One turning vector, and how many steps it has turned
The counts run from 0 to 145.
[ 31  -7  19   2  12 -14   2 -13 -17   0  20   2  -6   5   9  -7 -13  10]	75
[ -7 -10   6  -6   6   5  -6  23 -38 -13   0  -7  -7  -1  21  -5  13 -13]	5
[ 23  -5  -8  11   5  -4  14  11  -4  -5  -9   8 -19 -12  -2 -26  25 -11]	108
[ 19 -13  -5   8  -7 -17  10  22   4   5   1   1  19  -1  -6 -16  23 -19]	111
[ 27   8  13   4 -23   8  -9  -5   6  12  21  -4   1  25  10   8  -3  12]	45
[-11   1  -9  24 -10   9  -5  38  -3  -5   4 -23 -14  -6  19  11   7   0]	17
[  2  -3  -4  -3 -20   8 -14 -13 -12  31  -8  16 -16   2 -19 -12   3  -8]	139
[ 10 -17  -3  19  20  -5   8   9  -5   8   2  12 -12 -11  18  -9  15   4]	105
[ -8   4  -4   3 -19  -2   7   5   4  33  14  -4 -24   4   8 -22   9  -1]	134
[  4  -4   2  16 -27   5 -21  21  13   8   5   3  -3   8   7  21   1  -5]	33
[ 17 -11  -6  26  22  -1   7  11  -2  12  -8   7  -4 -14  14 -13  13   2]	106
[ 15 -17  22   2  15 -23 -23   6  -9   3   2  -3  -7  -1 -13  -4 -16   3]	72
[ 18  18   7   2 -15  10  -7 -11  21  -3  17 -17 -27  15   5  -1   0  13]	48
[ 29 -21 -10  19  -8 -14  17   9   2   3  -3  15  10  -1  -1 -11  23 -10]	110
[  0 -14   2  12 -20  -2   2  15  -2  -2   3  -4  -5  12  33  21  11  -1]	15
[ 21   9  12  -5 -27  11 -10  -1   4  -9  25   5  -7  19   6  -4   8  -8]	44
[ 25 -14 -10   7   1  -7  17   0  -4  -3 -17  12  -6  -5   4 -18  23  -9]	109
[  8 -13   9   6  23 -17  -1  12   1  -5  10 -15 -27 -22   5 -15  -4  12]	86
[ 13  -5  -5  -4 -16  -9  12  26   3   1  14   3   3  -1   6 -24  25 -21]	112
[ 18   2  -2  17 -12  12  -6  34  -8   3  -1   0  12  11   7  -1   5  -6]	25
[ 22  15   1  12 -18  23   3   8  -7  -9  10  -3 -10  14  21   0  14  -5]	27
[ 23  25   7  11  -8  19 -25   4  -2  -3  -7  -5 -27   5  -4 -13   5  -3]	39
[ 30  10   4   7 -13  21 -22 -10   6   0 -11   5 -26  14  -2  -1  10  -5]	40
[ -2  -6   0  11 -17  -8   8  10  19  40  14   3   5  12  -2  -5   4   6]	132
[ 35   5  16   9   4  -3 -15 -13   7   2   2  -9   2  14 -20   0 -15  13]	59
[ -5   9  -6  14 -10   7 -15   3   8  30 -13  -6 -21   7 -26 -21   3   0]	137
[  5  -3  24  -7 -11   0 -35  -7  -1  10  14  12 -19   5   4  11  -1  -3]	53
[ -1   4  -5  -1 -16   9 -14  -3  -1  25  -5   4 -30   2 -29 -19   7  -7]	138
[ -4   6  10  14 -21  10 -27  29  21   3   9  -3 -14   3   3   9   4  -8]	34
[  7 -29  14  -9  -2 -28   0   2   1  -5  21  -3 -20 -11  19   6  -3   7]	83
[ 18   3 -10   4   3  12  14  19 -20 -23  -8 -23  -5   5  10  -2   8   2]	9
[ 11  -2  -5  10 -31   3 -16   7  11   4  -2   5 -14  14   7  21  14  -4]	32
[ 15  20   8   4 -17  11 -10   5  23  -1  20 -18 -11   9  -1  -5 -11   8]	47
[ -6   3  -9   9 -15   9   1 -10   8  36   2   2 -23   4   6 -17   5   8]	135
[ 27 -12  -2   4   3 -14  28   3  -4  -7   7  -2 -11 -11  15  -8  14  10]	96
[  1  -1 -23   6 -12  -4  17   6  13   8  -6   2 -32  -3   9 -13  31  -2]	117
[ 15 -15  -9  12   3 -21  18  17  14  -1  -2 -12  -3 -13  -2  -6  10   3]	98
[ 22  -4 -11   1  -3   9  15   5 -18 -17 -13 -12 -12   9  18   8  20   4]	10
[  3  -7  -2   3 -29  -7   7   0   2  33   9  10  -1  15   0  -4  12  -7]	131
[ 24   1   3  -2   5 -19  25  11  -4  -8  20  -9 -13  -4  15 -17  10  -2]	95
[ 11 -18  15  -9   6 -19 -22 -17  -4 -11   0   0 -34  -8  -9   0  -6   1]	70
[ 18   3  -5  17 -17   6  11   6   9  23 -11 -12   5  14 -22 -19  17  -4]	128
[ 10   6   1  15   9  11   3  22 -25 -13  -4 -19   9   3  18  -3   8   6]	8
[ 10 -26  -6   5  -5 -24  13  12   6  -4  -1   8 -21 -17   6   3  17  -7]	100
[ 32   6  18  -9  -3 -11 -15 -10   7 -10   0 -17 -10  12 -28 -10  -7  10]	60
[ 12  -2  25   6  -4  -3 -34  -7   6  15  13   9  -1   9   0   8 -10   9]	54
[ 27   0  18  13   7   5  -7 -23  -1  -3   5  -2 -10  13  -3  -3 -11  18]	58
[  7   5 -18  14  -3  -5  16  21  23   9   4  -9 -19 -11  -2 -21  20  -1]	116
[  5 -19   9  15  19 -21  -3  15   5   3  11 -14 -10 -22   9  -2 -13  17]	85
[  7  -6  15  -3   5 -12 -22  -8   2  -3   1 -19 -35 -11  -9  -7 -10  10]	69
[ 10   0  -6  17  -8  16 -22  31  -9 -11 -22 -11  -8  -1  -4   6   9  -8]	21
[  7 -25  10  -9  -4 -33   1  13   3 -15  15 -11 -11  -8  -1  -1  -4  -2]	82
[  8   5   1  18   6   8   2  17  -4  26   5   2  -1   4  -3 -31  14  -1]	124
[  0   2   6  10 -15   3 -20  10 -15  32  12   3  10   8 -23 -20  -2 -11]	141
[ -4  -7  -5   1 -13  -5 -12  20   0  16   3  13 -17  -2  -1 -15  25 -24]	121
[ 13  13 -11  10 -29  13  -5  14  20  -7  -8 -19 -13   9  -5  11   3  -3]	30
[ -8  -9  -6   2  12  -3   2  17  -2 -17 -17 -32 -19  -4  15   6   8  10]	0
[ 25  11  19  -3   3   6 -17 -16  -4   1  19   2 -17  10   4 -13  -5  12]	57
[  9  -4   9   8  10 -15 -11  -4  15   3   4 -17 -20  -8 -11   1 -23  23]	68
[  2 -20   5  11   3 -19   1  33   5  13   1   6  -5 -19  13   5  12  -5]	102
[ -7 -14   3  12  10 -11   2  33   5   2  10   4 -13 -22  13 -14  13 -11]	103
[ 10 -14 -10   2  -3 -25  18  21  15 -11   1 -11 -19 -23  -1  -4  16  -2]	99
[ -5 -14  -6  -2   1  -7  -3   5 -11 -19 -25 -18 -22  -5  17   8  14   5]	1
[ 25   9  -5  22 -19  19   2   4   5   5  -1  -2   0  15  21   5   4   8]	28
[ 10  -6 -10 -11 -32  -3  13   3   7  18  10   5 -10  16  -7 -10  26 -12]	130
[  4 -25   9  10  14 -25   2   1   1   4  12   0 -11 -19  14   4  -5  14]	84
[ 21   7  -2   7  -6  15  15  -6  -5  20  -5  11 -10  12  -4 -22  27   1]	126
[ 22 -13  20  -8 -18 -15  -7 -15   5  -1  15  -1   0   8  -1   8  -5   3]	62
[ 18 -20   3  14  22 -18  -6   6 -12  -6 -15   7  -5 -18 -11  -4  -1   3]	89
[-11 -11  -4  10 -13  -8 -11  23  10  14 -10   6 -13  -5 -14 -14  12 -13]	120
[ 13 -12   3   3  22 -10  -1   0  -6  -1  -2  -3 -36 -20   8  -9  -2   8]	87
[ -3  -7  -1  25 -10   4  -3  33   0   5   0 -13   3  -5  26  15   2   1]	16
[ 21  -6  24 -10  14 -10  -5  -7 -24  -1  24   4 -18  -5   4 -10  -7   8]	74
[  1  -5   1  26  -2   8  -4  10  -8  37   8  18   0   4   7 -18  18  -5]	123
[ 29   6  12  12 -18   4 -25   9   3  -2  -3  -1  12  20 -16   8   1  -7]	42
[  4 -12   3   6   9   6  -4  11 -32  -6  -2   1  -1   6  29   5  16  -3]	6
[ 15  -7  -9   5 -11  -7  24  14   3   8  16  13  -7   0  19 -14  25  -5]	113
[ 14 -17   5  -1  -3 -33  -1  11   9  -8   8 -15  -4 -10  -9   3  -8   4]	81
[ 10 -29  -4   7   1 -26   6  11   7   7  -3   9 -11 -17   9   7  21  -2]	101
[  9 -13 -16  18 -13  -7   8   3  16  16 -13  13 -26  -2   7  -1  27  -5]	118
[ 16  -4   9   0  -2 -10  -8 -19  11   1  22 -14 -27   4  12   5 -13  26]	66
[ 23  14 -10  23 -18  13  -4  16   9   1  -5 -15   2  11   4   7   4   5]	29
[  8  -5 -13  20  -7  19  -4  13  -9  -3 -18  -3 -20   4  21  18  18   9]	19
[  9   0 -13  20  -4  -1  18  20  13  19   6  -6  -1   1   9 -12  14   8]	115
[ 13  -2   5  14 -14  -2 -26 -10  23   6  -4  -7 -17   5  -7   8 -13  10]	50
[ 23 -13   0   7  15 -15  19  22  -7  -4  16  -9  12 -12   5 -16   7   2]	94
[ 10   0   0  11 -15  10 -20  26 -12 -12 -10  -2 -20   6   4   6  21 -19]	22
[  6  -6  18  -7 -16  -5 -33   4  13   5   8 -10 -24   5 -11  -2  -2  -5]	52
[ -8   4  -3   9 -18   1   4  19  12  32  23  -6 -10   9  -5 -22   1  -5]	133
[ -4   1  -8  11  -8  20  -5  16  -7  -6  -4 -13 -25  -5  24   6  15   2]	18
[ 31 -24   9  -4   7 -24   9   0 -19  -5   5  14  -1  -5   9  -3  11  -6]	92
[ 27   5  11  19 -13   9 -26  -7   1   4  -8  11   3  20  -2   9   5   2]	41
[ 12   5  30   9   4   4 -33   3   1  14  16  -4  -8   7  -2  -6 -16  10]	55
[ -5   2 -13  20  -7   5  -9   0  15  37 -10   0 -15   2 -12 -11  -1  10]	136
[  6   1  11   7 -14  -9 -29   3  22   6   2  -8 -17   7 -15   4  -7   7]	51
[ 28  -5  10   8  18 -15   5  -3  -6   1  12  -9   3  -1  -2  -9 -18  20]	76
[ 14  -3  22  -7  -8 -19 -10   4  11   7  23 -23   1   3  -8   1 -14  11]	64
[ 31  -5   8  -6   8 -20  14  -5  -6 -19   7 -15 -23  -7  -7  -7  -5   7]	78
[ 24 -14   3  -5  10 -26  -3   8 -16 -12   0   5 -11 -12  -1 -11   5 -11]	91
[  3 -14  -1  12  -4   6  -3  10  -4  29   5  22  -9  -1  14 -20  18 -11]	122
[ 12   9  -4   4 -32   2  -9   5  12 -11  -6  -9 -24   9   7  14  10  -6]	31
[ 21 -15 -10  16   9 -18  26  -1  13  -2  -2  -2  -9 -11   7  -1   8  10]	97
[ 19  -3  -8  13 -16  -6   3  26  -7 -12 -15 -20   9  10  -2  16  10   0]	12
[  9  10  -7   9  -5  11   6  14  -6  17   2   4 -14   1  -6 -32  22  -8]	125
[  2 -10  -1  14 -18   2 -13  -3 -11  32  -3  16  -3  11 -18  -9   2  -8]	140
[ 13 -11  29  -4  16 -20 -17   9 -15  -9  16  -6  -8  -2 -14 -11 -17  -6]	73
[ 24  13   9  18 -15   9 -11   1  18  15  20 -13   2  20   5   7  -5  14]	46
[ 16   9  -3   4 -12  14   4 -14 -11  30   8  10   1   9  -6 -10  -5   9]	144
[ -1 -10  -8  -6 -28  -5   0  22  -4  -9   0  -9  -5   8  21  24  17 -13]	14
[ 23 -18   6  13  14 -25  11  13 -13  -1  11   1  14 -10   1 -10   1   3]	93
[ 28  10  16   0 -29   6 -24   9   5  -3  13  -4  -7  14  -9  -3   6 -12]	43
[  2 -21   1   2   6   0 -14   7 -15  -9 -25 -11  -8   0  14  17  12   2]	2
[ 15  11  10  27   0  23 -24   8   3  10   4  -9 -11   4  -4  -4   1   0]	38
[  8   7   8  16  -6  19 -22   4   3  10  10   8 -18   7  27   5   7   1]	36
[ 10  -5  -4   5 -26  -8   7  31  -4 -15  -9 -24  -2   8   7  17  14  -8]	13
[  0 -11 -12  27  -9  -7  -5  14  15  19 -18   6  -5  -2  -6  -7  20 -10]	119
[ 10  11   6  -3 -10   9  -6   7 -22  26  16  -2  -4   6 -17 -25  -1  -8]	142
[  7 -16   4   8  11  -9   1  18  -6   5  13  10 -19 -13  20 -14  15  -8]	104
[ 11  16  -5   8 -13   4  10 -12   1  25   7 -10   1  14 -19 -20 -12  15]	145
[  9  -4 -13  34  -2  16 -13  14  -4   1 -25  -3  -8   3  11   9  10   4]	20
[ 14   6   8  28  -3  18 -26   3   6  13   2   2  -8  18  16  -3   8   6]	37
[ 14 -25  21   1  11 -22 -26 -10  -8   2  -1   6 -16  -4  -6   6 -17   9]	71
[ 26 -24   7   3   5 -35   9  -5   8  -7  -3  -2   2  -1 -11  10 -13  15]	80
[ 16  14  25  12   3  10 -24   1  -8   5  19  -3 -20   5  -8 -12 -13   7]	56
[ 22  -7 -11  16 -10  -2  12   6 -10 -11 -22 -10   5  13   9  19  10   6]	11
[ 18  -1   4   7 -14  12 -17  15 -22 -10  -5  14  -7   6  12   6  17 -21]	23
[ 21 -13   9   4  18 -21  -1  18 -10 -15 -13  -1 -10 -18 -16 -10   3  -5]	90
[ -1   5   8   8 -17  15 -25  17   6   0  17  -1 -23   5  17   6   5 -12]	35
[ 23  -8  21  -1  -9 -24 -12  -7   8   9  23  -8   9  11   1  10 -17  10]	63
[ 18  13   2   2 -18  19  -1  28  -4 -12  12  -7  -5  10  12  -1  11  -6]	26
[ 20   5  -7  21  -6  11  13  -5   7  23 -16   4   3  15 -12 -15  22   2]	127
[ 18  -4   6  22 -18  15 -13  13 -16   2  -8  12  14  16  15  13  13 -11]	24
[ 11   7  -1  -6 -15  12  -2 -14 -17  30  24  12 -12  12  -2 -17  -1   1]	143
[ 15   5  -7  -4 -22   0  10  11  11  19  -6  -5  -3  18 -21 -24  11 -12]	129
[ 21 -23   4  13  24 -18  -2  -5  -9   0 -10   2 -19 -21   3  -2   3   8]	88
[ 29  -1  14 -16 -13 -16  -9 -15   5  -8  11  -7 -10  14 -17   1 -10  -4]	61
[ -3 -18   7   2   5  -6 -15  33 -26  -8 -12 -16  11  -1   5   8   7  -7]	4
[ 26  -4   9  -1  15 -12   6   2  -7  -7   3 -21  -2  -6 -10 -13 -19  16]	77
[ 32 -13   6  -5   6 -29  15 -20  -5 -13  -3  -5 -14  -5   2   9  -4  13]	79
[ -5 -28   1  17   2 -11 -14  21 -21  -6 -27  -8   7  -2   8  19  13   0]	3
[ 10  -8 -11  16  -8 -11  27  15  14  20   8   4   4   1  19  -3  24   2]	114
